Each row has a name. Each question is about the rows just above it. Places in a row count from 1.

[ 18.3  -5.6 -17.8 -58.4 -18.5   0.0 -39.0   7.4  17.5 -39.3 -43.7 -36.1] = q_84
[-18.7 -18.6  -4.9 -18.7  37.9 -12.9  -5.7 -40.9 -18.6 -18.6 -40.9 -18.6] = q_23
[-71.5  -0.2  -7.0  34.5  57.1 -17.5  17.0 -43.4 -31.5 -19.1  -8.3  36.2] = q_212
[ 75.3   4.6  16.3  -2.9 -38.4  21.2 -39.4   0.7  16.6 -32.1 -55.0 -25.9] = q_932
[-13.3 -16.8 -19.7 -44.6 -19.9   3.0  18.4  45.4  19.1  58.2  76.8  -0.8] = q_792
[ 50.9  -8.6  -8.6 -20.5 -74.8  25.4 -21.4  53.6  37.0  -8.6  20.3  -8.6] = q_198
[ 11.4 -24.5 -24.5 -36.2  74.7 -24.5  24.5 -49.5 -30.9  -5.5 -36.2 -21.0] = q_502
[ 25.5  16.2 -31.4 -87.4  49.5 -32.0  28.6 -10.7  -3.0  21.0   0.2 -33.0] = q_88
[ 73.1   0.6   4.2 -36.9 -55.9  20.1 -23.8  37.9  34.3   8.7   3.5 -37.1] = q_26
[ 18.3  -5.6 -17.8 -58.4 -20.3   0.0  18.8  52.8  36.0  48.8  56.9 -17.5] = q_223
At which places does q_502 hold [-36.2]? | 4 11
Places of [-8.6] in row q_198: | 2 3 10 12
Places of [-18.6] in row q_23: | 2 9 10 12
Places of [-4.9] in row q_23: | 3

[-12.8  -5.4  -5.4 -12.2  -6.7  84.6  11.2  30.4]  q_152
[-4.4 -6.6 -2.7 -6.6 -2.7 -6.6 -2.7 -2.7]  q_807
[-12.8  -5.4  -5.4 -12.2 -13.1  18.6  -6.0 -39.2]  q_740
Places of [-12.8] in row q_740: | 1
Every place of [-6.6] in q_807: | 2 4 6

[-22.3 -27.4  26.9  26.9 -24.3 -27.4  26.8] = q_922
[ -5.2  -5.2 -44.3  86.0  86.0  85.9   0.2] = q_749
[ 64.9 -61.7   0.3   0.3 -78.5 -78.5 -78.5] = q_194
At which places does q_922 hold [26.8]? | 7
Places of [26.9] in row q_922: | 3 4
Every place of [86.0] in q_749: | 4 5
At which places does q_749 hold [-5.2]? | 1 2
At which places does q_922 hold [-27.4]? | 2 6
Every place of [0.3] in q_194: | 3 4

[-17.1 -13.8  -1.3 -13.8 -13.8  43.2 -32.2]  q_713
[ 29.0  -4.6  -4.6 -32.3  29.0 -13.9  -4.5]  q_669
[-13.9  14.1 -50.5 -13.9 -53.1 -50.5 -50.5]  q_99
[-12.2   5.8 -39.9  77.6  -2.8  -2.1 -32.3]  q_310
Places of [-13.9] in row q_99: | 1 4
Places of [-4.5] in row q_669: | 7
Places of [-4.6] in row q_669: | 2 3
At which places does q_669 hold [-13.9]? | 6
Every place of [-32.2] in q_713: | 7
Every place of [-13.8] in q_713: | 2 4 5

